(48): [-46  30   8  25 -38   3  18  10  -3  15   4   7  -9  12   3 -15   4  16
  -4   2  14 -11 -28]
(64): [ 12   2 -28   4  21 -11 -20  -5  18   6   1  -8  13   6 -11 -33 -41  13
  15  -1  29 -11  -7]
(125): [-12  10  -6  25   5 -13  16  -2 -17 -11   7  10  20  -1 -13   6  14   7
  18  44  41 -11 -13]
(21): [  3 -52   1  -4  10  16 -12  -8 -10  11   4 -25 -35 -10  16 -12 -34  27
 -24   3  -1 -11  33]
(212): [-11   7  16   4  35  -6   8 -24 -18 -20  -8 -25  17 -12  -6  -8  24  22
  -5  21  27 -11 -11]
(40): [  8 -37  11  -4  41  -8   1 -20 -19 -21 -15 -31   9   0  -8  27   5  10
 -22 -13   1 -11  21]
(112): [-10  10 -43  11  -3 -12   1 -10 -10 -25  -3  -7 -16   1 -12   8  32 -11
  17  42 -19 -11 -13]
(68): [-10 -39   3   2 -16  20 -24  16 -28  19  22  13   3   9  20  42 -25   9
  -7   3   0 -11  23]
(162): [-31   6 -17  14   1 -17  -1 -12 -28  -7 -21 -18  26  -2 -17  25  -5  32
 -23  -6  14 -11   7]
(173): [-37 -25   4   9   1  18   8  -7 -10  31   4 -16  33  25  18 -13  13  22
  16  -1   8 -11  13]
[-10 -39   3   2 -16  20 -24  16 -28  19  22  13   3   9  20  42 -25   9
  -7   3   0 -11  23]
(68)
[-20  -5  18   6   1  -8  13   6 -11]
(64)

(48): [ -5   2   4  -1   5   0   1   5  -5   0  -1   4   2   0   3   0 -55  -3
   4  -5  -7   2  -1  -6  -5   3  -5  -5  -1   1  -5   0  -1  -1   3   2
   0   4  -3   3  -4  -1   1  -7  -1   0   2   1   2   6   2   1   0]
(125): [ -5   2   4  -1   5   0   1   5  -5   0  -1   4   2   0   3   0 -55  -3
   4  -5  -7   2  -1  -6  -5   3  -5  -5  -1   1  -5   0  -1  -1   3   2
   0   4  -3   3  -4  -1   1  -7  -1   0   2  -1   2   5   1   1   0]
(162): [ -8  -2   0  -5   0  -3  -3   1  -5   4   3   0  -3 -55  -1   0   2  -7
  -5   4   0   3   0  -3  -2   2  -1  -1   3   5   0   4   3   1   7   6
   4   7   0   5  -2   0   2  -6  -1   1   1   1   2   4  -1  -2  -1]
[ -5   2   4  -1   5   0   1   5  -5   0  -1   4   2   0   3   0 -55  -3
   4  -5  -7   2  -1  -6  -5   3  -5  -5  -1   1  -5   0  -1  -1   3   2
   0   4  -3   3  -4  -1   1  -7  -1   0   2  -1   2   5   1   1   0]
(125)
[ -5   2   4  -1   5   0   1   5  -5   0  -1   4   2   0   3   0 -55  -3
   4  -5  -7   2  -1  -6  -5   3  -5  -5  -1   1  -5   0  -1  -1   3   2
   0   4  -3   3  -4  -1   1  -7  -1   0   2   1   2   6   2   1   0]
(48)
succ: [-8]
[-2]
[ 2 -7]
(162)

